[[151 136 108 123]
 [146 141 153 117]
 [119 135 123 128]
 [139 133 154 124]
 [105 130 110 130]]
->
[123 153 135 139]

[[130 115 132 120]
 [130 118 111 137]
 [112 124 116 155]
 [130 120 123 122]]
->
[120 111 124 130]

[[125 117 121 128 123]
 [126 129 124 127 119]
 [126  99 127 127 123]]
->
[123 127 127]

[[119 150]
 [112 143]
 [156 125]]
->
[150 112]

[[129 102]
 [138 132]
 [113 129]
 [115 120]
 [135 116]]
->
[102 138]

[[149 123 129]
 [131 131 138]]
->
[129 131]

[[129 136]
 [119 125]
 [107 138]
 [105 133]]
->
[136 119]
---
[[154 115 122 117 114 130 120]
 [120 156 120 153 149 144 127]
 [144 112 133 115 116 123 129]
 [104 148 128 145 147 132 130]]
->
[[120 130 114 117 122 115 154]
 [127 144 149 153 120 156 120]
 [129 123 116 115 133 112 144]
 [130 132 147 145 128 148 104]]

[[128 129 128 142 128 129 142 111 129 113 128 129 129]
 [106 128 128 128 154 128 127 127 129 128 153 128 104]
 [128 110 110 127 130 108 127 127 148 126 130 151 130]]
->
[[129 129 128 113 129 111 142 129 128 142 128 129 128]
 [104 128 153 128 129 127 127 128 154 128 128 128 106]
 [130 151 130 126 148 127 127 108 130 127 110 110 128]]

[[110 107]
 [109 107]
 [148 146]
 [110 108]
 [135 102]
 [151 148]
 [135 107]
 [110 106]
 [149 149]
 [147 146]
 [147 146]
 [110 104]]
->
[[107 110]
 [107 109]
 [146 148]
 [108 110]
 [102 135]
 [148 151]
 [107 135]
 [106 110]
 [149 149]
 [146 147]
 [146 147]
 [104 110]]

[[128 145 112 141]
 [126 146 147 152]
 [141 131 140 137]]
->
[[141 112 145 128]
 [152 147 146 126]
 [137 140 131 141]]

[[112 126 115 104 126 121 102 122 122 120]
 [117 135 123 133 133 134 125 123 123 122]
 [114 103 118 123 125 134 116 114 124 110]]
->
[[120 122 122 102 121 126 104 115 126 112]
 [122 123 123 125 134 133 133 123 135 117]
 [110 124 114 116 134 125 123 118 103 114]]

[[111 118 122 115 126 107 132]
 [122 116 131 141 118 115 122]]
->
[[132 107 126 115 122 118 111]
 [122 115 118 141 131 116 122]]

[[107  99 156 146 153 150 123 150]
 [144 148 108 116 109 114 128 111]
 [115 144 117 140 134 110 146 142]
 [143 114 142 113 122 143 112 113]]
->
[[150 123 150 153 146 156  99 107]
 [111 128 114 109 116 108 148 144]
 [142 146 110 134 140 117 144 115]
 [113 112 143 122 113 142 114 143]]

[[114 146 147 149 143 113]
 [120 141 143 144 141 115]]
->
[[113 143 149 147 146 114]
 [115 141 144 143 141 120]]

[[117 129 126 141 139 127 128 114 115 116 111 117]
 [119 137 134 125 117 129 127 142 152 143 149 152]]
->
[[117 111 116 115 114 128 127 139 141 126 129 117]
 [152 149 143 152 142 127 129 117 125 134 137 119]]
---
[[109 147]
 [156 108]]
->
[[147 109]
 [108 156]]

[[135 138 131 126 132 133 131 138 130 127 130 129 137 142]
 [131 138 148 133 140 140 136 147 136 142 148 131 130 153]]
->
[[138 131 126 132 133 131 138 130 127 130 129 137 142 135]
 [138 148 133 140 140 136 147 136 142 148 131 130 153 131]]

[[122 129 121 115]
 [127 115 121 128]
 [121 133 123 120]
 [133 115 113 116]
 [130 134 142 147]
 [125 117 106 101]
 [124 126 118 117]]
->
[[129 121 115 122]
 [115 121 128 127]
 [133 123 120 121]
 [115 113 116 133]
 [134 142 147 130]
 [117 106 101 125]
 [126 118 117 124]]

[[101 115 153 112 128 136 137 158 143 134 148 150 114 140 115]
 [125 134 100 127 148 156 124 123 149 120 141 105 149 153 148]
 [152 123  99 144 140 150 121 129 113 102 107 126 152 135 144]]
->
[[115 153 112 128 136 137 158 143 134 148 150 114 140 115 101]
 [134 100 127 148 156 124 123 149 120 141 105 149 153 148 125]
 [123  99 144 140 150 121 129 113 102 107 126 152 135 144 152]]

[[121 135 157 125 133 122 131 141]
 [123 136 136 120 128 136 128 139]]
->
[[135 157 125 133 122 131 141 121]
 [136 136 120 128 136 128 139 123]]

[[129 130 127 138 137 142 116 121 139 129]
 [142 126 128 131 126 139 133 141 140 139]
 [147 125 135 124 145 151 139 149 142 150]
 [147 134 138 148 116 138 130 137 142 145]
 [135 135 139 153 115 142 125 121 141 131]
 [148 124 127 122 151 144 130 151 142 153]
 [147 120 129 139 115 146 130 139 148 135]
 [146 118 135 144 112 143 125 134 145 132]]
->
[[130 127 138 137 142 116 121 139 129 129]
 [126 128 131 126 139 133 141 140 139 142]
 [125 135 124 145 151 139 149 142 150 147]
 [134 138 148 116 138 130 137 142 145 147]
 [135 139 153 115 142 125 121 141 131 135]
 [124 127 122 151 144 130 151 142 153 148]
 [120 129 139 115 146 130 139 148 135 147]
 [118 135 144 112 143 125 134 145 132 146]]

[[115 115 112 108 126 119 117 117]
 [114 114 111 106 126 118 116 116]
 [111 112 111 105 125 116 113 113]
 [142 132 113 118 145 146 147 143]
 [108 142 143 144 116 138 149 109]
 [108 142 143 144 116 138 149 109]]
->
[[115 112 108 126 119 117 117 115]
 [114 111 106 126 118 116 116 114]
 [112 111 105 125 116 113 113 111]
 [132 113 118 145 146 147 143 142]
 [142 143 144 116 138 149 109 108]
 [142 143 144 116 138 149 109 108]]

[[130 118 117 122 139 121 131 118 135 132 124 125 113 134]
 [121 113 136 121 137 135 150 147 130 142 138 124 125 153]
 [132 133 126 128 115 123 124 124 132 129 138 119 140 124]
 [116 140 122 120 142 116 121 133 130 137 145 139 114 114]
 [139 121 122 132 135 137 117 132 144 132 118 125 120 122]]
->
[[118 117 122 139 121 131 118 135 132 124 125 113 134 130]
 [113 136 121 137 135 150 147 130 142 138 124 125 153 121]
 [133 126 128 115 123 124 124 132 129 138 119 140 124 132]
 [140 122 120 142 116 121 133 130 137 145 139 114 114 116]
 [121 122 132 135 137 117 132 144 132 118 125 120 122 139]]
